rotation steps, each row followed by its count of steps
The counts run from 0 to 459.
[106 128 125 129 142  84 155 134 174 120 124  95 128 143 156 162 121 121
 113 131 171 125 131 109 102  82 155  88 133 138 119 151 134 104 162 120
 105 138 198 141 111 119  83 191 131 114 137 131 169 119 166 146 130] | 56
[102 154 115 122 113 115 169 150 159 119 129  79 144 112 171 166 108 127
 119 129 158 124 145 123 108 106 170  86 138 150 134 140 141  97 172 109
 122 149 199 139 132 125  84 170 140 134 130  93 176 100 160 143 101] | 5
[111 130 122 155 106 102 138 165 172  97 112  97 119 138 152 159 117 103
 116 153 186 137 138  98  84  80 187 127 121 134 147 131 151 120 173 136
 120 138 147 141  99 125 110 177 140 143 148 144 150 108 148 167 102] | 288
[121 133 131 144 107 135 157 184 154 112 124  76 122 134 163 170  91 138
 134 125 168 128 126 114 106  86 154 111 113 168 145 104 158  93 163 121
 124 142 181 125 108 152  99 174 157 155 152 140 166 101 129 156 118] | 444
[106 118 145 138 113  90 150 150 179  85 112  86 119 127 116 154 108 120
 116 132 174 123 123 113 114 104 192  91 129 159 147 126 157 101 157 153
 128 136 176 153 100 131 100 168 143 125 128 114 163 122 160 155 108] | 64
[121 139 110 168 100  96 173 110 166 115 110  77 129 126 149 173  97 126
 127 138 160 113 124 103 101 113 175  97 140 125 130 136 136 147 164 123
 124 157 175 138  89 127  78 163 109 127 143 100 179 101 174 150 134] | 351
[ 96 141 128 162  83  97 167 167 180 124 100 104 134 144 157 190  91 117
 113 149 164 135 119 120  96  81 165 120 127 151 166 131 133 127 178 147
 135 152 145 126 111 136 114 173 127 119 140 135 155 135 144 140  79] | 339
[126 130 139 146 124  93 172 140 177 106 140  81 140 119 142 150  98 132
 113 126 149 113 115 107 122  96 168  89 124 142 138 140 158 105 168 134
 119 155 196 137 100 134 110 149 133 123 127 142 191 116 163 150 146] | 140
[ 97 147 126 152 130  89 152 161 183 118 134 108 152 117 136 150 109 115
 102 152 155 105 131 139 105  99 189  82 135 158 160 140 149 108 162 137
 108 149 171 143 111 117  73 167 138 125 114 116 168 125 156 131  95] | 112
[126 138 133 149  94 113 163 160 166 115 105  71 137 133 116 187 100 122
 146 130 136 115 119 116 132  76 132 114 142 156 151 107 142 116 175 129
 113 161 186 143  98 140  91 176 136 135 155 136 167  79 130 150 117] | 389
[114 151 140 139 116 123 153 179 174 121 118 104 124 128 143 170  93 111
 115 131 144 125 114 126  99  80 145  95 135 172 152 111 160 108 156 146
 136 149 198 136 101 154  97 165 156 132 142 142 158 118 119 155  88] | 151
[110 126 114 149  84  62 173 156 164 123  97 100 143 131 117 180 109 108
 126 148 156 126 117 125 115  95 155  97 155 152 169 126 138 112 176 136
 128 165 157 150 107 124  91 167 134 129 138 103 148  94 150 144 120] | 200
[ 96 151 143 151 100 126 151 168 170 112 113  88 119 129 161 155 112 130
 111 130 157 139 123 123 106  75 158 115 111 177 148 137 148 113 175 139
  91 145 175 140  98 138  94 181 144 121 138 159 166 128 138 159 108] | 181
[113 137 125 137 130 118 147 146 178 127 105  87 124 129 145 184 120 121
 137 144 152 126 120 121 110  62 146 121 124 137 139 115 131 106 168 124
  88 145 189 127  96 126  96 195 119 119 155 161 165 104 133 169 110] | 129
[116 142 134 144  89  88 174 155 163 109 105  88 154 130 121 179  96 112
 129 143 152 127 139 116 122  97 157 109 125 159 158 123 135 101 184 144
 144 152 159 144 107 137  91 171 125 116 135 111 162 106 166 131  78] | 119
[119 157 122 146 102 125 182 151 163 134 113  78 130 120 192 179  94 127
 114 117 146 134 128 129  96  87 160 119 124 133 133 159 145 130 176 121
 127 149 187 132 109 145 110 165 118 122 143 130 174 121 157 162  92] | 265
[105 158 123 158 107 109 153 209 160 128 119  99 146 149 157 178 107 118
 117 129 155 125 121 113  92  77 158 125 135 143 138 119 135 112 178 128
 125 145 187 126 116 149 103 177 155 139 152 140 162 112 138 158  94] | 74
[123 134 126 170 139  72 157 141 185 116 145  86 143 145 116 144  96 122
 114 141 164 100 127 101 112  93 170  84 118 139 143 131 154 122 153 132
 124 143 192 122 101 128  94 160 130 122 128 144 185 119 174 123 126] | 326
[105 146 122 157  85 116 169 163 162 125 118 104 125 130 198 163 107 115
 115 124 156 143 121 127  74  90 165 113 123 174 144 143 147 126 183 129
 117 150 175 151 111 147  94 165 156 141 158 127 152 118 143 156 104] | 449
[126 151 111 179 123 106 159 145 177 113 157  70 133 145 138 142  98 110
 117 139 159 123 140 114  96  87 174 119 117 136 142 134 164 149 157 132
 127 133 198 148 100 143  96 173 128 136 149 173 170 117 142 137 112] | 106
[109 127 111 139 100  79 174 127 165 123 115  78 143 103 142 168 115 114
 126 139 145 127 127 144 125 101 166  94 138 150 149 148 148 103 168 120
 117 147 188 161 108 132  74 161 122 119 126 112 165 102 170 146 133] | 273
[119 127 118 166 116 116 164 140 179 130 109  82 122 128 132 191 101 119
 131 152 160 125 114 118  98  77 145 118 117 131 151 113 155 135 153 129
 109 156 170 136  91 131  94 170 104 126 157 160 171  99 145 163 112] | 128
[111 134 127 133 138 112 152 153 171 123 109  99 122 142 154 186 116 115
 115 140 163 127 124 102  84  77 157 108 138 113 125 141 130 113 163 113
 111 143 185 129 108 123  95 189 113 113 140 127 172 116 154 168 101] | 426
[116 128 116 167 149  83 150 129 176 112 133  75 138 144 105 153 111 113
 129 159 166 109 153 106 117  99 185  93 132 136 136 115 150 127 161 119
 106 134 179 148 106 121  74 180 125 130 133 145 160  99 156 143 110] | 245
[111 156 113 168 113  93 163 143 169 122 141  80 144 116 138 137  94 119
 117 125 157 120 140 125 113 118 180  82 128 173 143 142 163 133 156 128
 117 142 185 145 102 149  64 157 146 136 124 127 176 112 153 138 135] | 406
[114 145 149 134 114 121 166 158 182 127 113  90 143 146 151 180  96 120
 131 131 161 116 115 136 126  71 130  93 118 165 172 115 141  91 171 142
 117 155 177 133 114 137  84 172 153 130 143 134 182 119 149 134 104] | 228
[129 143 130 133 138 114 160 150 174  93 139  62 135 121 147 150  95 126
 112 120 170 126 133 109 113  88 177  97 110 141 129 140 158 105 160 124
 126 133 206 141 119 130 102 173 134 130 132 133 190 115 172 156 112] | 404
[115 141 122 165 112  92 168 184 165 133 121  98 147 157 132 177  94 115
 140 135 172 117 123 119 112  87 143  82 141 163 160 102 154 102 148 127
 141 147 178 126 112 135  77 169 155 154 143 108 174 104 137 132 109] | 414
[123 143 125 151 102  99 176 163 163 124 112  87 156 144 116 196  98 122
 136 128 152 100 113 114 123  88 149  97 152 134 151 106 140 120 172 130
 139 159 178 128 110 131  84 173 133 128 147 107 176  89 152 142 128] | 385
[116 152 115 173  97 125 162 188 150 121 131  79 134 123 159 177  90 130
 130 138 143 130 124 113 100  85 166 124 122 143 153 100 161 132 166 123
 133 156 177 132 103 150 105 160 136 155 152 155 168  90 140 162 114] | 260
[136 128 121 151 127 102 165 120 183 110 124  74 137 150 123 175  91 113
 139 138 160 110 132 117 120 102 135  87 127 147 129 123 145  99 156 129
 132 144 189 139 124 133  70 184 128 126 147 104 183 106 160 133 120] | 275
[108 127 133 163 107 115 147 136 171 113 108  79 123 140 123 161 103 128
 137 126 166 123 119 112 119  85 147  78 130 174 145 105 144 117 158 149
 104 151 169 135  75 145  75 172 147 128 159 136 173 103 130 150 145] | 95
[119 140 123 173 109  92 149 142 176 107 106  86 119 157 132 156 110  97
 130 157 170 140 134 111  89  78 165 118 134 153 148 123 145 131 168 136
 109 135 161 150  96 137  83 190 137 135 153 149 138 122 137 151 106] | 21
[103 147 116 178 126  79 164 159 164 128 140  95 160 143 135 153  95 116
 117 151 153 100 132 125 103 100 171  82 146 151 150 120 143 129 161 125
 120 153 183 129 117 133  63 161 140 137 125 114 166 109 159 124 123] | 113
[117 129 137 121 115  99 151 131 178  90 123  60 130 104 117 157 103 129
 117 131 162 123 137 107 129 103 189  94 124 143 139 144 149 119 175 143
  99 145 171 139  96 123  96 167 105 106 125 122 174 104 167 161 109] | 434
